fas: -2.28  -0.02  -4.69  -0.78  -0.82  -0.38  3.33  -2.96  -1.89
duto: -4.99  0.59  3.22  5.75  -2.60  1.46  4.76  3.31  1.04
zale: 2.84  -3.58  5.12  0.64  2.13  -4.71  2.69  -3.55  -1.22
Fip: -3.33  -2.24  1.26  8.47  -1.83  -2.36  1.91  4.44  3.55
Noru: 2.32  -3.58  4.03  1.63  1.68  -4.70  2.40  -2.97  -0.72
vebov: -1.92  -0.43  6.52  -0.86  2.55  -4.32  1.56  -3.46  -4.32
Fene: -1.92  -0.43  6.52  -0.86  -0.52  -0.87  3.94  -3.41  -2.00
puna: 2.32  -3.58  4.03  1.63  1.68  -4.70  -3.58  1.87  0.02
all vebov: -4.32
5 8
all puna: -4.70
5
present: -2.60  1.46
yes
present: 1.68  -4.70
yes
chg Fip: -3.33  -2.25  1.26  8.47  -1.83  -2.36  1.91  4.44  3.55
1, -2.24
chg fas: -2.29  -0.02  -4.69  -0.78  -0.82  -0.38  3.33  -2.96  -1.89
0, -2.28
present: -4.32  1.56  -3.46
yes

dolo: -0.67  3.44  7.36  5.24  4.36
popu: -0.59  3.02  6.47  2.39  3.84
Mivu: -0.79  4.04  8.65  8.65  8.64
guf: -0.79  4.04  8.65  6.15  5.13
Kif: -0.43  -0.43  4.64  -0.43  -0.44
all Mivu: 8.65
2 3
all Kif: -0.43
0 1 3

luzo: 2.16  -0.05  -0.23  0.68  0.69  3.15  1.00  0.06  0.13  -0.05  -2.97  0.31  -4.07  -0.51  -0.96  -1.17  4.31  -0.13  0.28  0.30  -0.41  -5.00  0.17  -1.14  1.78  0.75  -1.01  1.08
pidit: 0.11  0.23  0.28  -0.31  0.53  -3.77  0.01  -1.24  -0.85  0.47  -0.61  0.13  0.69  -2.58  -1.02  0.38  0.27  -0.03  0.18  -0.11  -0.73  6.73  -0.09  0.63  1.38  -0.99  1.97  2.76
lemiv: 2.71  -0.13  -0.21  0.28  0.46  3.55  1.12  0.01  0.35  0.28  -3.98  0.05  -5.07  0.67  -1.81  -0.40  5.05  -0.23  0.19  0.33  -0.37  -3.72  0.11  -0.73  1.25  0.74  -0.47  0.35
safef: 1.41  0.06  0.16  -1.93  1.11  0.37  -1.15  -0.43  -1.12  0.99  -5.31  0.28  0.71  1.03  1.11  -1.29  -4.38  -0.12  0.26  -0.30  -0.86  -6.90  0.32  -0.36  7.78  1.21  -0.01  2.94
zemud: -0.24  0.08  0.03  0.00  0.28  -0.59  0.42  -0.07  0.20  -0.16  0.96  0.02  -0.57  1.95  1.11  -0.73  0.26  0.02  -0.10  0.05  0.01  0.28  -0.06  0.11  1.67  -0.30  -0.12  0.25
zis: 2.42  -0.03  -0.22  0.42  0.27  3.44  0.70  -0.15  0.46  0.83  -3.10  0.18  -4.74  0.59  -0.82  -0.28  3.94  -0.29  0.05  0.29  -0.57  -3.13  0.17  -0.87  0.85  -0.01  -0.49  0.07
fetam: 1.77  -0.18  -0.12  0.79  0.55  2.47  0.81  -0.04  0.23  0.18  -3.88  0.21  -3.44  -0.30  -0.78  -0.62  4.12  -0.29  0.10  0.35  -0.62  -3.07  0.14  -0.86  0.66  0.04  -0.64  -0.21
ladi: -1.21  -0.02  0.39  -0.46  1.22  -3.11  -0.64  -1.04  -0.86  -0.62  -0.65  0.04  2.13  -1.90  -3.68  -0.67  -1.35  -0.01  0.19  -0.54  -0.74  8.06  -0.28  0.52  -2.71  -0.67  1.73  1.81
Dulen: 0.78  0.13  0.19  -2.02  1.34  0.59  -0.97  -0.52  -0.97  0.64  -3.88  0.16  1.48  0.10  1.14  -0.69  -3.66  -0.16  0.30  -0.21  -0.53  -6.70  0.31  0.00  7.37  0.15  -0.81  3.40
nedak: 0.85  0.35  0.07  -1.65  0.86  0.77  -1.48  -0.19  -1.54  0.70  -3.68  0.28  1.47  1.25  -0.37  -1.64  -3.22  -0.10  0.11  -0.36  -0.57  -6.01  0.28  -0.12  7.75  0.79  -1.18  1.82
Tude: 2.15  -0.06  -0.21  0.01  0.17  4.50  0.59  -0.25  0.48  0.70  -2.58  0.16  -4.67  0.42  -0.09  -0.08  3.97  -0.09  0.15  0.41  -0.47  -2.82  0.05  -0.98  2.49  -0.15  -0.54  0.82
Nupe: -0.38  -0.11  -0.12  -0.28  0.27  -0.19  0.02  -0.12  0.37  0.33  2.83  0.01  -1.14  1.12  -0.31  -0.27  -1.29  0.00  -0.05  0.09  -0.01  -0.10  -0.03  -0.07  1.52  -0.81  0.51  1.55
present: 3.44  0.70  -0.15  0.46
yes
present: 0.14  -0.86  0.66  0.04  -0.64
yes
chg zemud: -0.24  0.08  0.03  0.00  0.28  -0.59  0.42  -0.07  0.20  -0.16  0.96  0.02  -0.57  1.95  1.11  -0.73  0.26  0.02  -0.10  0.05  0.01  0.28  -0.06  0.11  1.67  -0.29  -0.12  0.25
25, -0.30
present: 0.14  -3.07
no
present: -0.46  1.22  -3.11
yes
present: 0.35  0.07
yes
present: 1.03  0.71  0.28  -5.31  0.99
no

